In the data rows, the value 128 means zero.
Here is a table of points, one per row:
[132 158 123 126 132  38 128 150 118 122 103 140 127 166 133 156 198 141
 137 121 149  85 112  76 134 131 146 120  91 141 146 146 133 122 138 119
 121  95 127 137 147 187 151 138 148  94 114 123 133 111]
[148 128  89 130 125 130  91  94  98 150 123 117 150 105 240 171 161 123
 172 132  62 122 160 200 105 167 140 111 131 132 108 108 134 114 118  84
 129 130 116  80 138 153 153 140 131  71 152 139 120 116]
[116 119 117 110 130 134 158 147  48  95 127 141 148 153 139 123 140 156
 130 117 175 179 121 123 122  95 116 126 108 140 117 134 161 168 124 113
 115  79  93 105 137 131  85 143 108 157  95  90 142 170]
[118 103 109 121 134 159 108  98  94 114 145 134 156 153  48 129 136 116
 117 106 116 156 162 173 113 110 169 117 138 141 156 160 135 136 145 125
 114  68 134 135 148 106 141 137 154 144 134 142 146 150]
[138 170 120 120 114 176 114 109 108 120 126 109 146 148 127 131 136 108
 123 121  83 113 135 153 129  90 137 113 151 178 127 140 104 103 148 136
 140 132 105 102 131 110 174 144  89 110 158 110 117 125]
[132 127 123 246 142 143  97 140 140  99 127 141 132  96 131 137 108 131
 121 203 124 124  98  77 162 112 138 128 133 124 113 135 151 128 119 159
 201 142 131 172 186 131  88  94 209 115 132 149  61  77]
[142 152 127 131  93  97 127 127 157 139 103 121 107  88 188 150 108 130
 112  86  97 122 174 129 122 134  79  89 194 170 145 125 151 154 121  88
 124 134 131 165 129 149 117 140 123 137 164 199 133 128]
[143 136 114 134 144 178  89  73 122 139 126 187 124 129 193 141 152 150
 234 135  66  72 162 142 123 135 181 122 105 133 134 123  91  91 147  72
 139  99 120  70 125 134 117 160  78 129 143 116  94 100]
[136 155 123  63 146 130 155 175 222 133 112  27 135 178 140 115   0 142
 124 137 132 101  77  92 124 115 143 136 108 149  92  91  99 121 190 191
  81 140 138 105  94 129 203 110   0 111 118 127 163 133]
[ 99  26 241 132 129 167 211 165  75 104 255 116 144 209 137  43 159 125
 105 138 208  77 105 134 117 139 118 153  88  62  49   7 138 216 129  74
  95 211  89 119 111 115 120 174 147 209  22  68 114 144]
[126 125 111  57 153 112 156 163 135 107 165 154 161 160  89  96 130 200
  84 142 131 132 121 139 106 227 154 255 111 153  71  98 116 115 187 146
  45 105 130 160 118 142 147 157 151 245 103 117 134 124]
[140 146 124  93 122 200  80  87 109 113 125 144 125 134 178 131 132  75
 213 137 109 167 134 176 142 112 139 135 157 163 199 123 103  74 198 150
 150 152  94 146 139 110 142 157 113 136 138 109  83 104]
[134 141 113 120 141 107 125 101 126 117 110 112 126 137 102 147 122 138
 118 111 124 145 136 105 126 125  58 100 131 137  96 173 147 141 137 159
 160 117 140 131 154 141 138 132 107 132 133 159 142 124]
[ 95 102 141 131 104 146 146 137 142 110 138  89 105 107  96 126 123 116
 113 125 145 137 132  43 159 141 132 123 120  85 139 134 147 169  92  92
 138 145  97 162 125  49 113 115 121 145 120 104 109 184]
[156 129 113 126 158 190 105 163  96 129 111 224 106  94 139 167 148  92
 143 129 124  34 133 112 127 144 135 106 133 141 114 112 140 113 151 122
 155 118 146 113 182 142  96 145 147 103 128  97  60  59]
[120 122 104 118 136 130 112 136 127 142 110 154 190 165 113 114 145 118
 127  99 117 103 122 103 113  83 151 146 133 137 165 138 105  67 151 158
 111 133 131  83 126 137 134 132 118 101 133 133 167 133]
[151 145 132 154 166 119 125 121 174 244 149 144 169 119 141 100 133 152
 104 140 145 246 115 163  56 139 149 148  91 104 118 140  16 108 126 125
  96 146 175 146  87 123  92 168 163 142 124 117 163 122]
[ 65 102 160 129 149 144 145 141  93  88 110 132 126 151 132 105 123 113
  99 132 143 138  55 135 154  63 102 131 117  55 129 126 137 148  78  72
 129 156 107 124 124  93 142 118 139 138 100 120  80 174]
[124 131 123 120  86 114 123 120 128 135 102  80  44  93 112 126  86  86
 130 110 123 143 141 109 115 129 135 120 177 152 122  83 141 128 135 107
 141 173 131 127 112 134 143 116 103 134 140 124 133 153]
[ 12  25 247 123 147 149 135 168  87 115 184 128 145 136 129 102 137 131
 137 139 161 133  88 110 154 135 107 136 101  95 120  96 162 192 120 114
 133 158  82 144 132 148 108 163  94 110 119  65 130 150]
[114 126 107 121 140 125 121 141 153 129 118 123 132 137 131 114 154 162
 117  93 126 140 118 195 134  91 143 122 101 138 169 129 139 143 116 127
  93  82 149 125 129 120 135 150 189 119 138 108 165 136]
[138 123 113 121 133 116  86  99 128 102 135 150 146 133  63 133 104 100
 103  89 141 107 156 203 115 115 171 124 121 130 186 173 135 111 143 135
 134 102 111 156 121  96 131 166 150 116 128 155 129 165]
[101 117 134 103  95 103 116 120 128 112 146 153  15 130 115 128  39   0
 200 148 149 172 120 107 182 140 123 124 126 141 130 126 112  98 132  87
 131 190  67  29 129 143 150  79 110 165 129 119 155 138]
[159 158 105 118  82 117 127 122 129 146 117 131  99 120 159 186 126 196
 127 193 122  88 152 133  75 209  82 105 214 121 173 119 164 130 113 112
 169 163 123  91 147 134 121  81 158 102 195 160  90  98]
[158 148 136 142 167 128 129  43 187 226 135 159 173 117 129 120 147 121
 113 147 129 183 114 124  69 126 151 127 109 132  39 112  76 121 124 118
 132 113 182 149  65 134  81 138 173 135 157 133 165 131]
[124 144 132 189 138 121 121 141 133  92 127 130 115 110  97 122 126 140
 119 190 126  71 118 128 168  50  96 124 112 100 129 163 154 148  55 153
 144 131 140 209 139   7  94  27 126  86 116 147 133 136]
[165 143 105 111   8  83 157 100 144 132 105 110 135  94 121 130 141 155
 112 145  89 165 207 130  93 129  58  67 111 127 110 159 118 127  96 164
 118 141 159 130 110 209 168 126 133 133 161 176 165 121]
[143 151 112 124 115  55 135 150 147 117 136 119 122  86 124 133 150 190
  99  59 166 132 148 112 166 116  89  94 153 144 127 132 154 116  83 163
 134  97 151 130 150 127 133  77 135 119 106 160 103 176]
[129 128 118 122 106 123 133 127 138 143  88  43  83 109 136 130  87 109
 118 135 134 133 157 104 123 139  96 116 176 153 135 125 138 137 128 128
 138 132 133 108 110 121 203 127 100 127 132 132 144 153]
[137 150 135 195 132 135 124 151 141 134  93 127 149 114 100 142 145 111
 102 136 118 115  96 109 139 130 121 143 124  65 155 138 117 122 117 180
 145  68 115 149 177 123 102 117 122 109 137 129 134 121]
[151 124 115 152 141 108 126 149 137  93 117 111 139  91  95 148 175 144
 135 198 133 140 107 132 203 114 173 130 138 101 157 190 172 124  93 158
 141 131 137 151 147 123 103 120 113  95 119 155 116  49]
[150 143 130 113 186 121 192 140 132 154 126 148 122 134 121  97 139 137
 107   0 127 120 118 125 127 210 166 183  90 156 128 138 109 111 143 162
  97 114 212 143  26 193  68 104 146 126 107 114 174  92]
There is one direction along which these points spread out most. Take the direction at right angles to it along which they spread out most. Then take the direction at right angles to both along which they spread out most. Go by this last direction. Where along it does each point below lie, from 0 to 99? 50 is the average, and the first point above lies past it. One standard deviation of the points above along it is 16.
[120 122 104 118 136 130 112 136 127 142 110 154 190 165 113 114 145 118
 127  99 117 103 122 103 113  83 151 146 133 137 165 138 105  67 151 158
 111 133 131  83 126 137 134 132 118 101 133 133 167 133] 50
[138 170 120 120 114 176 114 109 108 120 126 109 146 148 127 131 136 108
 123 121  83 113 135 153 129  90 137 113 151 178 127 140 104 103 148 136
 140 132 105 102 131 110 174 144  89 110 158 110 117 125] 36
[129 128 118 122 106 123 133 127 138 143  88  43  83 109 136 130  87 109
 118 135 134 133 157 104 123 139  96 116 176 153 135 125 138 137 128 128
 138 132 133 108 110 121 203 127 100 127 132 132 144 153] 29
[118 103 109 121 134 159 108  98  94 114 145 134 156 153  48 129 136 116
 117 106 116 156 162 173 113 110 169 117 138 141 156 160 135 136 145 125
 114  68 134 135 148 106 141 137 154 144 134 142 146 150] 57
[138 123 113 121 133 116  86  99 128 102 135 150 146 133  63 133 104 100
 103  89 141 107 156 203 115 115 171 124 121 130 186 173 135 111 143 135
 134 102 111 156 121  96 131 166 150 116 128 155 129 165] 57
[151 124 115 152 141 108 126 149 137  93 117 111 139  91  95 148 175 144
 135 198 133 140 107 132 203 114 173 130 138 101 157 190 172 124  93 158
 141 131 137 151 147 123 103 120 113  95 119 155 116  49] 71
[159 158 105 118  82 117 127 122 129 146 117 131  99 120 159 186 126 196
 127 193 122  88 152 133  75 209  82 105 214 121 173 119 164 130 113 112
 169 163 123  91 147 134 121  81 158 102 195 160  90  98] 45
[ 65 102 160 129 149 144 145 141  93  88 110 132 126 151 132 105 123 113
  99 132 143 138  55 135 154  63 102 131 117  55 129 126 137 148  78  72
 129 156 107 124 124  93 142 118 139 138 100 120  80 174] 52
